In the data rows, the value 128 means zero.
Here is a table of points, one per row:
array([139, 110, 173, 166, 167, 152, 156, 105, 164, 113, 118, 120, 101, 161, 126, 128, 131, 96, 95, 137, 175, 161,
       129, 112, 90, 134, 133, 73, 147, 110, 127, 158, 141, 131, 130, 119, 73, 128])
array([163, 147, 148, 104, 126, 97, 120, 94, 149, 169, 154, 159, 118, 109, 114, 75, 120, 117, 125, 139, 139, 160,
       130, 97, 153, 145, 141, 158, 124, 90, 169, 102, 142, 141, 114, 126, 123, 145])
array([140, 112, 131, 114, 119, 140, 86, 158, 125, 155, 129, 132, 139, 154, 162, 102, 140, 133, 117, 161, 128, 130,
       157, 131, 107, 121, 129, 173, 135, 166, 74, 96, 155, 146, 113, 134, 143, 159])
array([121, 154, 187, 95, 106, 117, 111, 106, 148, 94, 140, 119, 159, 118, 154, 139, 128, 129, 135, 141, 178, 57,
       163, 110, 148, 125, 115, 133, 119, 121, 97, 132, 123, 145, 141, 133, 128, 102])
array([95, 100, 101, 104, 123, 96, 141, 121, 69, 63, 135, 147, 107, 199, 133, 53, 117, 125, 124, 105, 123, 142,
       121, 157, 67, 145, 146, 142, 0, 129, 155, 148, 107, 107, 157, 199, 140, 92])
array([111, 100, 48, 99, 147, 134, 130, 106, 175, 155, 127, 138, 120, 111, 138, 155, 162, 145, 119, 113, 166, 178,
       154, 111, 158, 124, 151, 116, 148, 139, 141, 140, 102, 118, 133, 126, 162, 115])
array([127, 121, 166, 105, 160, 134, 153, 177, 174, 169, 130, 125, 127, 98, 128, 125, 141, 121, 108, 146, 71, 114,
       136, 132, 108, 139, 141, 84, 119, 101, 143, 149, 92, 130, 140, 137, 143, 118])
array([136, 150, 175, 179, 152, 127, 145, 97, 167, 113, 135, 123, 97, 167, 131, 132, 137, 136, 137, 125, 166, 155,
       147, 121, 85, 116, 126, 102, 149, 120, 126, 155, 174, 135, 126, 120, 76, 108])
array([115, 111, 167, 117, 98, 158, 145, 99, 163, 96, 105, 144, 120, 83, 124, 145, 165, 119, 99, 132, 176, 58,
       141, 132, 168, 96, 150, 103, 103, 118, 112, 152, 92, 140, 136, 161, 138, 135])
array([179, 142, 148, 104, 106, 146, 105, 161, 130, 106, 127, 148, 138, 104, 138, 155, 130, 127, 137, 81, 133, 159,
       137, 140, 86, 100, 124, 161, 121, 114, 164, 149, 139, 107, 88, 102, 131, 142])
array([90, 157, 118, 160, 107, 116, 163, 115, 34, 209, 122, 135, 136, 103, 125, 212, 104, 98, 113, 144, 123, 137,
       106, 167, 179, 149, 145, 122, 33, 137, 111, 167, 155, 152, 110, 42, 113, 107])
array([137, 140, 149, 120, 82, 128, 161, 77, 158, 85, 141, 97, 145, 95, 130, 110, 136, 147, 121, 162, 150, 98,
       138, 146, 145, 130, 123, 80, 116, 129, 132, 106, 111, 131, 125, 119, 171, 148])
array([143, 126, 153, 100, 166, 158, 119, 94, 121, 169, 111, 135, 149, 127, 131, 98, 121, 61, 79, 131, 145, 112,
       131, 95, 160, 131, 127, 133, 118, 82, 155, 110, 112, 141, 118, 172, 104, 183])
array([122, 138, 172, 181, 138, 145, 138, 92, 159, 117, 127, 117, 89, 179, 147, 126, 159, 159, 124, 152, 161, 172,
       150, 127, 90, 118, 142, 104, 149, 115, 132, 137, 183, 135, 118, 118, 109, 123])
array([172, 102, 88, 136, 132, 107, 167, 127, 160, 134, 150, 132, 122, 85, 84, 100, 108, 90, 105, 143, 114, 105,
       110, 157, 93, 139, 124, 97, 139, 170, 98, 88, 120, 145, 133, 137, 107, 177])
array([175, 156, 136, 161, 149, 132, 127, 138, 128, 100, 138, 110, 144, 152, 131, 158, 109, 110, 122, 114, 111, 105,
       132, 157, 154, 117, 99, 128, 136, 120, 148, 101, 105, 123, 167, 131, 133, 167])
array([134, 139, 167, 91, 89, 122, 137, 113, 160, 88, 147, 108, 170, 121, 134, 84, 123, 116, 139, 155, 160, 132,
       155, 95, 148, 148, 122, 107, 110, 124, 112, 130, 107, 108, 110, 73, 157, 129])
array([182, 140, 130, 130, 128, 102, 99, 160, 146, 149, 152, 149, 134, 115, 127, 118, 111, 122, 158, 96, 134, 97,
       145, 136, 98, 104, 109, 175, 133, 179, 73, 133, 149, 154, 128, 143, 91, 118])
array([162, 118, 154, 122, 150, 109, 110, 170, 145, 107, 141, 154, 121, 147, 130, 152, 109, 86, 97, 145, 139, 127,
       128, 120, 163, 160, 134, 148, 142, 103, 137, 110, 90, 129, 183, 99, 116, 141])
array([118, 91, 109, 118, 128, 113, 125, 147, 156, 143, 133, 163, 113, 116, 111, 110, 146, 100, 100, 172, 126, 107,
       142, 125, 111, 134, 154, 147, 135, 153, 74, 88, 139, 146, 126, 138, 112, 166])
array([78, 109, 144, 141, 131, 113, 154, 143, 37, 78, 121, 142, 145, 87, 130, 59, 115, 109, 123, 114, 98, 134,
       116, 170, 185, 140, 149, 134, 255, 130, 131, 174, 144, 108, 110, 172, 131, 93])
array([175, 122, 153, 148, 123, 144, 105, 175, 144, 115, 126, 157, 113, 153, 131, 138, 138, 123, 129, 103, 127, 163,
       136, 134, 177, 108, 140, 162, 122, 119, 149, 143, 97, 113, 149, 98, 149, 150])
array([159, 111, 92, 139, 124, 137, 152, 144, 154, 137, 138, 129, 146, 118, 93, 81, 123, 88, 129, 123, 105, 136,
       136, 135, 106, 112, 123, 117, 121, 171, 87, 111, 126, 115, 96, 123, 119, 188])
array([137, 188, 119, 168, 137, 110, 135, 126, 136, 88, 155, 104, 158, 175, 116, 136, 123, 121, 149, 134, 84, 119,
       158, 143, 153, 112, 102, 137, 135, 116, 142, 73, 135, 104, 142, 104, 144, 177])
array([171, 117, 147, 138, 139, 136, 116, 166, 142, 108, 131, 144, 122, 149, 128, 141, 120, 99, 106, 127, 126, 146,
       129, 131, 169, 135, 131, 142, 131, 113, 148, 120, 90, 117, 164, 99, 138, 156])
array([124, 137, 130, 113, 140, 142, 131, 125, 133, 92, 107, 152, 120, 81, 116, 210, 144, 94, 89, 111, 131, 58,
       128, 156, 87, 96, 137, 135, 133, 92, 149, 113, 136, 137, 123, 172, 94, 162])
array([130, 110, 42, 108, 153, 147, 144, 100, 166, 151, 125, 116, 141, 114, 137, 150, 151, 137, 125, 93, 156, 177,
       151, 118, 154, 111, 133, 96, 144, 149, 146, 144, 97, 107, 125, 131, 163, 130])
array([156, 159, 149, 130, 138, 165, 111, 76, 113, 173, 113, 118, 144, 134, 146, 99, 140, 126, 111, 113, 128, 120,
       139, 130, 158, 91, 117, 146, 114, 98, 168, 106, 145, 140, 101, 186, 142, 185])
array([156, 143, 148, 108, 124, 123, 116, 89, 132, 173, 139, 141, 124, 123, 131, 75, 130, 125, 114, 149, 136, 161,
       132, 107, 154, 138, 138, 151, 123, 92, 174, 92, 142, 138, 108, 137, 145, 167])
array([137, 134, 150, 145, 139, 142, 103, 162, 136, 109, 122, 151, 122, 168, 138, 154, 145, 112, 117, 127, 123, 124,
       152, 129, 175, 110, 138, 166, 128, 106, 133, 116, 110, 118, 154, 117, 140, 157])
array([109, 156, 59, 88, 180, 100, 111, 96, 152, 145, 151, 103, 172, 138, 161, 176, 122, 131, 142, 113, 165, 120,
       173, 102, 133, 136, 102, 129, 165, 138, 117, 116, 127, 132, 154, 140, 123, 92])
array([92, 151, 175, 99, 163, 138, 124, 175, 152, 168, 128, 105, 158, 143, 158, 126, 151, 129, 120, 162, 62, 106,
       173, 118, 106, 134, 129, 110, 122, 95, 122, 125, 120, 125, 127, 137, 152, 120])
array([157, 89, 128, 129, 114, 164, 99, 159, 133, 160, 109, 148, 116, 130, 147, 112, 157, 134, 110, 131, 133, 128,
       142, 149, 118, 96, 140, 164, 124, 172, 85, 124, 138, 146, 111, 155, 144, 165])
array([119, 156, 123, 114, 112, 148, 127, 144, 136, 91, 123, 137, 156, 124, 113, 143, 151, 108, 138, 106, 106, 151,
       162, 124, 93, 90, 138, 153, 114, 100, 151, 120, 152, 82, 61, 98, 133, 177])
array([117, 148, 163, 118, 139, 107, 149, 172, 184, 168, 146, 140, 114, 98, 122, 124, 154, 159, 144, 140, 63, 118,
       151, 135, 107, 124, 148, 109, 119, 105, 143, 139, 120, 132, 132, 130, 148, 97])
array([142, 146, 167, 123, 150, 145, 146, 174, 165, 172, 128, 111, 141, 108, 139, 124, 141, 144, 135, 112, 62, 115,
       146, 145, 105, 107, 123, 94, 113, 114, 146, 160, 105, 125, 126, 144, 153, 115])
array([157, 129, 170, 111, 81, 144, 143, 114, 165, 96, 132, 123, 143, 94, 129, 106, 138, 131, 137, 112, 169, 116,
       140, 122, 158, 111, 127, 107, 101, 134, 123, 162, 98, 120, 117, 109, 154, 123])
array([162, 127, 127, 96, 137, 135, 143, 140, 134, 91, 128, 131, 147, 88, 112, 166, 109, 70, 97, 111, 127, 118,
       119, 138, 77, 131, 120, 114, 132, 99, 160, 120, 114, 112, 108, 116, 102, 169])
array([173, 172, 146, 128, 130, 77, 127, 95, 166, 166, 158, 183, 102, 81, 87, 99, 120, 119, 158, 85, 144, 117,
       132, 106, 156, 107, 136, 169, 116, 98, 166, 133, 149, 152, 121, 155, 87, 118])
array([100, 142, 138, 81, 116, 109, 106, 157, 144, 94, 138, 167, 137, 125, 122, 150, 147, 103, 122, 151, 126, 147,
       163, 99, 91, 137, 156, 174, 131, 85, 140, 101, 155, 102, 84, 80, 118, 147])
array([108, 145, 115, 175, 119, 100, 143, 130, 170, 95, 139, 174, 77, 128, 86, 158, 170, 142, 129, 144, 101, 109,
       144, 152, 178, 97, 166, 151, 129, 103, 147, 84, 131, 122, 155, 125, 140, 162])
array([192, 124, 143, 92, 94, 115, 108, 130, 121, 111, 141, 130, 103, 84, 162, 174, 119, 168, 95, 156, 139, 144,
       105, 183, 66, 152, 130, 139, 155, 111, 190, 87, 147, 151, 136, 115, 158, 140])
There is one direction along which these points spread out most. How many in every 100 of the points above lie lower along it than each point below? Answers are rounded to whole numbers. More than half of the points above lie lower than the first one.
array([78, 109, 144, 141, 131, 113, 154, 143, 37, 78, 121, 142, 145, 87, 130, 59, 115, 109, 123, 114, 98, 134,
       116, 170, 185, 140, 149, 134, 255, 130, 131, 174, 144, 108, 110, 172, 131, 93]) 62
array([172, 102, 88, 136, 132, 107, 167, 127, 160, 134, 150, 132, 122, 85, 84, 100, 108, 90, 105, 143, 114, 105,
       110, 157, 93, 139, 124, 97, 139, 170, 98, 88, 120, 145, 133, 137, 107, 177]) 43
array([121, 154, 187, 95, 106, 117, 111, 106, 148, 94, 140, 119, 159, 118, 154, 139, 128, 129, 135, 141, 178, 57,
       163, 110, 148, 125, 115, 133, 119, 121, 97, 132, 123, 145, 141, 133, 128, 102]) 90
array([111, 100, 48, 99, 147, 134, 130, 106, 175, 155, 127, 138, 120, 111, 138, 155, 162, 145, 119, 113, 166, 178,
       154, 111, 158, 124, 151, 116, 148, 139, 141, 140, 102, 118, 133, 126, 162, 115]) 83
array([100, 142, 138, 81, 116, 109, 106, 157, 144, 94, 138, 167, 137, 125, 122, 150, 147, 103, 122, 151, 126, 147,
       163, 99, 91, 137, 156, 174, 131, 85, 140, 101, 155, 102, 84, 80, 118, 147]) 0
array([163, 147, 148, 104, 126, 97, 120, 94, 149, 169, 154, 159, 118, 109, 114, 75, 120, 117, 125, 139, 139, 160,
       130, 97, 153, 145, 141, 158, 124, 90, 169, 102, 142, 141, 114, 126, 123, 145]) 45
array([182, 140, 130, 130, 128, 102, 99, 160, 146, 149, 152, 149, 134, 115, 127, 118, 111, 122, 158, 96, 134, 97,
       145, 136, 98, 104, 109, 175, 133, 179, 73, 133, 149, 154, 128, 143, 91, 118]) 24
array([140, 112, 131, 114, 119, 140, 86, 158, 125, 155, 129, 132, 139, 154, 162, 102, 140, 133, 117, 161, 128, 130,
       157, 131, 107, 121, 129, 173, 135, 166, 74, 96, 155, 146, 113, 134, 143, 159]) 17
array([156, 159, 149, 130, 138, 165, 111, 76, 113, 173, 113, 118, 144, 134, 146, 99, 140, 126, 111, 113, 128, 120,
       139, 130, 158, 91, 117, 146, 114, 98, 168, 106, 145, 140, 101, 186, 142, 185]) 55
array([156, 143, 148, 108, 124, 123, 116, 89, 132, 173, 139, 141, 124, 123, 131, 75, 130, 125, 114, 149, 136, 161,
       132, 107, 154, 138, 138, 151, 123, 92, 174, 92, 142, 138, 108, 137, 145, 167]) 48
array([136, 150, 175, 179, 152, 127, 145, 97, 167, 113, 135, 123, 97, 167, 131, 132, 137, 136, 137, 125, 166, 155,
       147, 121, 85, 116, 126, 102, 149, 120, 126, 155, 174, 135, 126, 120, 76, 108]) 74
array([134, 139, 167, 91, 89, 122, 137, 113, 160, 88, 147, 108, 170, 121, 134, 84, 123, 116, 139, 155, 160, 132,
       155, 95, 148, 148, 122, 107, 110, 124, 112, 130, 107, 108, 110, 73, 157, 129]) 88
array([192, 124, 143, 92, 94, 115, 108, 130, 121, 111, 141, 130, 103, 84, 162, 174, 119, 168, 95, 156, 139, 144,
       105, 183, 66, 152, 130, 139, 155, 111, 190, 87, 147, 151, 136, 115, 158, 140]) 7
array([162, 118, 154, 122, 150, 109, 110, 170, 145, 107, 141, 154, 121, 147, 130, 152, 109, 86, 97, 145, 139, 127,
       128, 120, 163, 160, 134, 148, 142, 103, 137, 110, 90, 129, 183, 99, 116, 141]) 12
